128 stands for zero in the data rows.
Here are some points, one per row:
[172  90 173 114 122 135 147 133 153 135 127 123 104 153 126 112 156 141 125  86 127 110 145 121 125 120 100  95 118 141 166 123 103 143 135 109  88  89 131 100 145 144 153 191 139 162 149 170]
[114 140 141 147 170  66 109 123 137 107  91 114 140 156 136 148 153 130 147 167 157 157 129  96 109 124 118 165 129 132 129 159 132 180 124 141  83 150  83 149  97 180 125 139 149 156 140 106]
[152 117 156 117 116 164 124 146  92 146 117 112 107 128 116  87 145 113 148 120 185 168 145 138 148 131 125 107 151 130  85 124 122 142 129 144 141 133  72 104 117 133 126 146 119 173 141  99]
[161 132 137 119 113  98 171 120 151 134 118 158 142 118 114 134  94 142  90  96  93 130 110 153 112 145 147 103 112  94  89 117 113  99  97 123 146 135 139 124 138 136 106 151  81 112  95 103]
[120 139  94 135  80  79 120 108 142 134 172 101 127 158 132 115 159 135 146 170 135 170 154  86 105 117 135 157 175 156 124 156 101 144 130 149 163 151 119 132 115  99 118 129 152 139 155 151]
[111 107 137 114 129 125 125 150 152 166 116 178 118 135  98 100 111  64 141 153 156 115 160 174 145 118 132 129 164 147 160 150 128 162 101 147 147 163 146 143 107  83 139 120 154 149 169 132]
[164 138 113 147 143 126 102 147  71 141 126  99 121 134 130  81 157  94 148 149 143 129 137 153 145 122 111 140 132 154  93 142 107 131 160 144 117  93 104  96 104 110 141 143 131 134 134  75]
[128 132  95 144 151 109 153 119 140 124 147 175 127 121 112 100 105 114 118 103 153  83 138  85 165 136 174 148 145 129 110 124 173 130 129 151 157  89 119 180 131 167 114 158 111  98 123 166]
[139 146 122 114 119 115 152 148 124 109 108 109 127 131 146 128  86 125 107 166 100  87 117  91 148 105 116 103 114 113 118  86 117  88  77  82 118  83 176 113 146 153  91 118 120 130 107 175]
[108 144  95 112 159 138  81 104 147  98 151  93 142 112 139 119 152 133 138 129 147 106 122 111 127 145 148 106 147 111 108 145 121 114 109 136 120 149  99 134 147 127 110  68 108  98  58 114]
[106  99 123 150 137 105 167 111 130 133  82 134 142 117 134 134 107 138 102 167 113 119 117 137 130 127 140  89 110 110 172  91 136  98 121  92  84 172 126 157 148 166 133 184  98 113  98 136]
[ 99 149 138 155 143 140  97 113 117 119 112  89 154 105 156 103 128 160 140 125 105 115 106 102 160 157 143 169 150 111 107 109 162 106 106 149 133 152 107 156 133 104 131 101 105 115 130 169]
[118 184  93 155 138  69 145  86 151 105 160 107 163 116 163 148 142 140 120 106 128 122 134 129 146 159 152 137 110 126 103 144 141 142 107 103 113  98 141 148 137  86 110 153 117 113  83 164]
[147 139 145 124  99 119 148 126  86  94 174 110 135 110 134  88 145 147 138 147 148 120 133 174 132 148 147 111 100 123 156 140 164 121  97 122 151  95  78 132 133 122  79  89 103 105 118 166]
[139 132 104 121 131 114 133 135 120  98 143  92 144  72 155 141 131 127 138 120 136 137 114 165 171 172 167 155  90 153 159 143 161 123 129 108 140 106 113 100 143 100 110 130 127 118 136 140]
[110 129 130 119 112 135 134 137  82 146 180 126  98 102 118  87 130 103 161 107 135 156 161 154 136 117 107 184 184 146 154 144  90 153 121 115  79 132 129 140 114 150 140 107 117 130 136  94]
[181 139 134  98 152 163 125 151 127 135  95 125  97 123 108 113 119 122 127 179 108 141 134 120  99 112 117 135 125  85 158  90 103 141 156 123 155 142 138 125 133 119 140 110 157 157 123  95]
[150 101 142 124 104 157 151 137 119 141 127 120 122 141 102 122 131  95 134  89 114 137 139  82  98  96  91 148 117 119 172 124 143  94 143 135 164 132 126 110  89 169 129 161 162 140 102  93]
[ 95 118 179  86 101 124 126 139 147 163 134 128 105 167 107 152 120 131 135 112 115 140 139 173  85 103 131 130  86 118 120 122 127 128 171 141 135 167 167 148 136 163 124 152 128 133 142 117]
[122 101 143 162 173 145  97 139  96 129 152 108 127 107 114 108 138 111 149 119 154 145 175  99 136 112 112 157 122 155 135 152 112 141 134 156 153 154 133  80 119 153 159 154 134 140 103 172]
[ 78 111 114 138 161 120 151 121 127 139 164 142 143 126 138 145 111 149 105 154  80 115  97 101 116 136 144  84 113 110 153 117 126 116 122  86 159 102 141 104 145 145 121  99 145 124 136 121]
[148 130 101 139  83 155 120 127  86 107 113  91 149  92 157 120 102 115 141 106 133 113 110 160 150 157 165 111 123 138 133 116  80 151 110 164 120 139 132 186 152 128 115 141 127  94 109 147]
[104 128 142 101 167 163 139 160 160 154  86 156 108 135  97  96 127  84 142 101 150 133 139 163 166 125 112 132 134 180 102 129 141 170 152 123 164 139 114 106  77 139 132 128 149 124  83 116]
[124 172 112 148  90  82 115 126 148 128 110 116 134 146 119 155 161 159 152  77 159 149 148 139 118 115 125 133 144 169 148 135  73 129 128 163 146 121 108 137  95 104 134 120 146 144 144 138]
[127 124 122 106 122 112 159 102 117 143 101 122 132 117 138 158 100 166  91 124 118  99  85 139 137 132 134 130  70 119  94 112 139 125 127  89 150 123  98 133 153 104 134  93 130 113 151 142]
[ 95 130 142  94 152 167 154 158  95 140  99 124 106 124 109 108 148 115 149 170 156 144 147  81 125 126 137 142 154 153 171 182 120 133 132 169  81 100 126 113 116  82 125 125 116 130 147 125]
[ 82 150 120 171  91 155  88  86 172  94 110 129 159 127 150 145 128 169 107 170 133  89 126 120 148 141 145 141 116 152 105 129 142 130  86  99 138 114 117 163 112 105 117 103 103 112 161  73]
[107 151 158 166 127 168  65  93 166 127  81 150 155 149 139 149 164 113 137 158 141 175 138 138 127 104 119 155 149 139 101 130  95 140 147 146 133  62 118  95 130 135 136 125 130 121 140 145]
[136 103 119  86 173 136 133 142 152 141 119 159 115 144 121 115 131 121 148 120 117 147 140  95  76 105 103 125  89 122  81 120 105 105 121 104  86 167 152 106 122  93 169 117 166 150 174 121]
[107 135 149 125  89 117 138 119 142 111 166 148 151 136 130 139 100 138 119 101 119 107  86  94 139 145 121  90  92 104 161  97 134 101 120 121 162 158 168 129 163 158 153  85 135 110 130  92]
[131 109  88 134 117  94 123 126 126 131  87 136 129 129 135 158 112 144  96 109 112 127 102 110 112 130 125  94 127 117 174  92 196 106 133 105 122 122 161 146 161 102  96 141  82 102  95  80]
[115  94 118 112  92 146 115 156 122 137 132 175 107 166 129 122 113 135 110  93 115 130 120 165  95 102  99 125 150  79 112 150 103 121 179 102 168 118 137 111 142 136 166 145 144 166 135 117]
[115 108 133 132 186 129 149 127 108 109 164  99 123 125 142 141  90 123  75 105 129 103 101 146  77 146 130 119 131 133  97  84 149  78 133 142 145 142 143 158 153 114 100 101 109 127 118 125]
[169 132 127 148 117 168 153 142  84 107 122 107 135  69 160 166 170 139 124 151 131 126 127 157 157 155 150 130 133 145 101 168 152 147 114 132 136 163 132 149 154 184 126  93 119 115 121 167]
[207  99 170 129 173 106 121 137 132 146 103 148 119 149 101 136 126 131 139  95  99 137 121 148 126 103 109 129 141  80 162 132 135 132 161  96 127 162 167 118 109  95 131 125 135 119 168 141]
[117 176  75 171 131 157  84  79 156  92 172 166 161 145 159 174 129 161 133 134 122 116 119 131 138 151 128 146 139 147 112 131 140 135 121 147  83 171 131 113 134 110 100 147 104 107 122 118]
[149 125 136 121  86 140 124 146 154 151 132 151  91 152 112 151 123 117 135 134 115 132 122 126 100 136 123 115 127 116 143 109 127 104 161 132  80  81 158  94  99 172 188 110 161 138 148 130]
[114 109 145  86 114 121 129 145 134 149 170 145 107 128  88 164 120 125 111 151  85 136 126 107 135  91  82  96 152 108  99 144 152 161 140 175  78  94 116 134 115  97 144 161 150 153 142 127]
These points spread out most along one direction. How far along it is each point below, from 0 to 99? The average is 50, and the first point in the table lies past the average. One standard deviation of the points above along it is 16.
[111 107 137 114 129 125 125 150 152 166 116 178 118 135  98 100 111  64 141 153 156 115 160 174 145 118 132 129 164 147 160 150 128 162 101 147 147 163 146 143 107  83 139 120 154 149 169 132] 69
[124 172 112 148  90  82 115 126 148 128 110 116 134 146 119 155 161 159 152  77 159 149 148 139 118 115 125 133 144 169 148 135  73 129 128 163 146 121 108 137  95 104 134 120 146 144 144 138] 57
[ 95 130 142  94 152 167 154 158  95 140  99 124 106 124 109 108 148 115 149 170 156 144 147  81 125 126 137 142 154 153 171 182 120 133 132 169  81 100 126 113 116  82 125 125 116 130 147 125] 67
[118 184  93 155 138  69 145  86 151 105 160 107 163 116 163 148 142 140 120 106 128 122 134 129 146 159 152 137 110 126 103 144 141 142 107 103 113  98 141 148 137  86 110 153 117 113  83 164] 24
[107 151 158 166 127 168  65  93 166 127  81 150 155 149 139 149 164 113 137 158 141 175 138 138 127 104 119 155 149 139 101 130  95 140 147 146 133  62 118  95 130 135 136 125 130 121 140 145] 60
[152 117 156 117 116 164 124 146  92 146 117 112 107 128 116  87 145 113 148 120 185 168 145 138 148 131 125 107 151 130  85 124 122 142 129 144 141 133  72 104 117 133 126 146 119 173 141  99] 68
[122 101 143 162 173 145  97 139  96 129 152 108 127 107 114 108 138 111 149 119 154 145 175  99 136 112 112 157 122 155 135 152 112 141 134 156 153 154 133  80 119 153 159 154 134 140 103 172] 65
[161 132 137 119 113  98 171 120 151 134 118 158 142 118 114 134  94 142  90  96  93 130 110 153 112 145 147 103 112  94  89 117 113  99  97 123 146 135 139 124 138 136 106 151  81 112  95 103] 36
[120 139  94 135  80  79 120 108 142 134 172 101 127 158 132 115 159 135 146 170 135 170 154  86 105 117 135 157 175 156 124 156 101 144 130 149 163 151 119 132 115  99 118 129 152 139 155 151] 58
